Rotation paths and how fast each direction turns (degrees each step):
Each turn is a multiple of 5 degrees from 10 to 175, or 0.
Each row of a path follows its step; steps can be skipped.
Rotation 1:
step 1: -.22,-.03,.01,-.09,.20,.08,.07,-.02,.03,.02,.02,.06,.16,.12,-.23,-.19,.20,-.22,-.14,.19,.02,.06,.11,.20,-.18,.34,.10,.18,-.27,.26,.00,-.29,.32,-.28,.11,.10,.02,.04,-.13,.00,.09,.05,.06,-.01,.15,-.10,.17,-.07,-.08,.01,.05,-.05,-.03,.07,.13,.21,.47,.02,-.12,.10,-.09,.22,.14
step 2: -.06,.20,.12,-.14,.07,-.01,.24,.21,.13,-.02,.11,.06,.11,-.09,-.09,.08,-.19,-.17,-.25,.08,-.02,-.03,.17,-.04,.09,.22,.13,.06,.00,-.21,.03,-.17,-.17,.12,-.43,.03,-.09,-.09,.17,-.31,.32,-.06,.10,.02,.17,-.27,.10,-.11,.03,.21,.00,.06,.03,.19,.12,.03,.10,-.49,-.08,.03,-.17,.09,.04
step 4: .15,.10,-.05,-.07,-.01,-.16,.16,.13,.11,-.12,.01,-.04,.36,-.05,.05,-.22,-.21,.13,.26,.04,.09,.00,.41,.00,-.11,-.16,.14,.07,-.12,-.10,-.04,-.14,.19,-.11,.09,.21,-.10,.04,-.18,-.20,.10,-.12,-.06,.11,.06,-.14,.05,-.10,-.32,.01,-.19,-.09,-.25,-.02,.18,.11,.36,-.18,-.21,-.08,.27,-.21,.01
step 5: -.10,.11,.25,-.30,-.01,-.34,.10,.07,.14,-.08,.05,.10,.13,-.15,-.03,.05,-.27,-.13,.15,.04,-.03,.02,.26,.05,-.07,-.02,-.05,-.39,.09,-.10,-.09,.02,-.18,.21,.10,.22,-.06,-.25,.14,.00,.06,.11,-.08,.09,.12,-.12,.02,.00,.00,.16,-.09,-.02,.21,-.09,.11,-.30,-.11,.00,-.24,-.21,.18,.28,-.32
step 6: -.15,-.08,.22,-.14,.02,.04,-.04,-.14,.18,-.07,-.03,-.25,.00,.04,-.06,-.22,.02,.13,.13,-.14,-.37,-.23,-.16,.23,-.03,-.45,-.09,-.04,.01,.17,-.14,-.26,.26,-.02,.28,.05,.09,.12,-.07,-.10,-.05,.16,-.15,.07,.13,-.12,-.20,-.02,.10,.34,-.16,.03,-.10,-.18,.21,.09,.02,-.04,-.22,-.07,.04,.17,-.09
step 7: -.10,-.20,-.02,-.33,.09,-.03,-.02,.04,.21,.22,-.18,-.04,.24,.08,-.32,-.36,-.12,-.13,-.13,-.13,-.09,.10,.11,.13,-.10,-.04,-.25,-.19,-.03,-.06,-.20,-.11,-.07,.10,.02,-.03,.16,.01,.05,-.30,-.05,.08,-.02,.12,.07,-.37,-.02,.01,-.07,-.27,.00,-.39,-.06,.10,-.17,-.05,.23,-.02,-.19,.02,.01,-.15,-.01
step 8: -.16,-.24,.31,.04,.07,-.14,.16,-.06,-.14,.17,-.16,.03,.07,-.44,-.16,.12,-.19,.00,-.17,.02,-.25,-.11,.22,.12,.03,.07,-.24,-.06,.18,.05,-.09,-.02,-.05,-.06,-.06,-.15,.19,.25,.19,.01,.04,.40,.14,.14,.07,-.25,.06,.06,.09,.22,-.03,.27,.25,-.04,-.17,.06,.05,-.08,-.12,.03,-.08,.12,-.03
step 9: .21,-.26,.35,.16,.04,.21,.08,-.04,.05,-.12,-.12,-.20,-.06,.15,.01,-.24,-.13,.08,-.20,.12,.11,.01,.02,.03,-.01,.14,.07,-.04,-.22,-.03,-.15,-.09,.15,-.07,.15,.08,.05,.20,-.09,-.22,-.01,.10,.12,.32,.04,-.15,-.09,.00,.29,.12,-.27,-.09,.00,-.13,-.12,.37,.07,-.09,.01,.40,-.05,-.11,-.22
step 10: -.04,.08,.08,-.12,.16,-.14,.05,.27,-.15,-.03,.33,.14,.09,-.15,-.20,-.25,-.32,-.19,-.04,.00,-.06,-.12,.11,.03,-.01,.32,-.09,.07,-.03,-.29,.21,-.03,.14,.01,.06,.23,.02,.07,.05,-.08,.10,.08,.17,.14,.27,.01,.05,-.05,-.10,-.20,-.27,.01,.08,.11,-.33,.15,.30,.31,-.05,.13,-.07,-.07,-.02
step 11: -.05,-.04,.23,.04,.22,-.29,.05,-.22,.05,-.23,.33,.05,.07,.00,-.20,.33,-.20,-.10,.05,-.08,.00,-.33,.19,-.02,-.11,-.05,.29,.08,.06,.03,-.20,-.05,-.12,.06,-.17,-.03,.05,.11,.10,-.11,.23,-.09,-.05,.13,.08,-.01,-.16,-.29,.15,.18,-.25,.23,.20,-.02,.09,.19,-.11,.11,-.05,.29,-.01,.02,-.07
.00,-.02,.05,.03,-.01,-.01,-.01,-.03,.02,-.04,-.03,-.07,-.02,.06,.06,-.08,.00,-.02,-.02,.07,.08,-.01,-.03,.02,.02,-.01,-.02,.02,.00,.02,-.01,.03,.02,-.12,-.04,-.02,.05,-.02,.00,-.02,-.02,-.02,.01,-.08,.01,-.06,-.06,-.02,.00,.00,-.06,.02,-.08,.02,.00,-.05,.06,.06,.00,.02,.06,.04,.02 => 130
-.07,.02,.04,.03,-.05,.05,-.08,-.02,.00,.01,-.06,-.02,-.01,-.02,-.01,.02,.00,-.05,-.05,.01,-.06,-.04,.00,-.01,-.04,.07,-.02,.01,-.04,-.03,-.01,.00,-.02,-.03,-.01,-.08,.00,.00,.01,-.02,-.06,.00,.09,.07,.03,.03,.11,.03,.06,-.04,.00,.01,-.04,.08,.02,.08,.01,.00,.00,.02,.06,.02,.00 => 45
.00,.11,-.09,.02,.03,-.01,-.04,.00,.02,.04,-.02,-.01,.08,-.04,-.03,.00,.01,.01,-.03,-.03,.04,.00,.06,.04,-.02,-.04,.04,.00,.00,-.01,.03,.01,-.04,-.08,.01,-.01,-.02,-.03,.02,.03,-.07,.01,-.04,.02,.03,-.01,-.08,.03,.00,-.05,.04,-.01,.02,.01,-.01,.08,.08,.07,-.05,.03,-.03,-.02,-.01 => 115
.08,-.03,-.02,.08,-.05,.03,.03,.02,.05,-.03,-.06,-.03,-.05,-.10,.04,.05,-.08,.02,.01,.03,.03,-.02,.11,-.03,.04,.03,-.05,-.01,-.02,.03,.06,-.01,.01,-.03,.04,.01,.00,.02,-.02,-.01,-.03,-.01,.01,-.05,-.02,-.05,.04,.03,.01,-.02,-.04,-.04,.02,-.02,-.01,.02,-.01,.01,.03,-.05,-.04,-.06,-.04 => 70
.04,-.01,-.04,.01,-.02,.01,.04,-.01,.02,.02,.03,.06,-.03,-.03,.03,-.06,.03,-.03,.08,.04,-.07,-.01,.07,.11,-.05,-.03,.08,.05,.01,-.04,.01,.01,-.07,.04,-.03,.00,-.01,-.06,-.04,-.04,-.07,-.03,.01,-.02,.00,.01,.03,-.02,.01,.06,-.02,.03,-.05,.00,.02,-.02,-.03,.06,.02,.01,.04,-.03,-.06 => 45
.07,.07,.01,-.04,.04,-.02,.02,-.01,-.02,.01,-.08,.06,-.05,.03,-.01,.03,-.02,-.06,-.07,-.02,.01,-.01,-.02,-.01,-.07,-.03,.03,-.04,-.08,.05,.03,.06,-.02,.03,.01,.04,-.04,.01,.04,-.04,.00,-.04,.04,.03,-.05,-.05,-.07,.04,.01,.01,-.05,-.07,-.05,.06,-.04,-.04,-.05,-.04,-.01,.02,.02,-.02,.00 => 155
.01,.03,.06,-.01,.03,-.05,.01,.05,.04,-.04,-.04,-.06,.06,.06,.03,.02,-.04,.04,.10,-.02,.01,-.04,-.03,-.01,-.05,-.05,.00,-.01,.02,.01,.01,-.06,-.10,.00,.05,-.05,-.04,-.01,-.02,.01,-.02,-.02,-.03,.00,.01,.02,.04,.06,-.09,-.02,-.04,-.01,.01,.04,.00,.01,-.07,.03,.02,-.05,.03,.04,.05 => 45
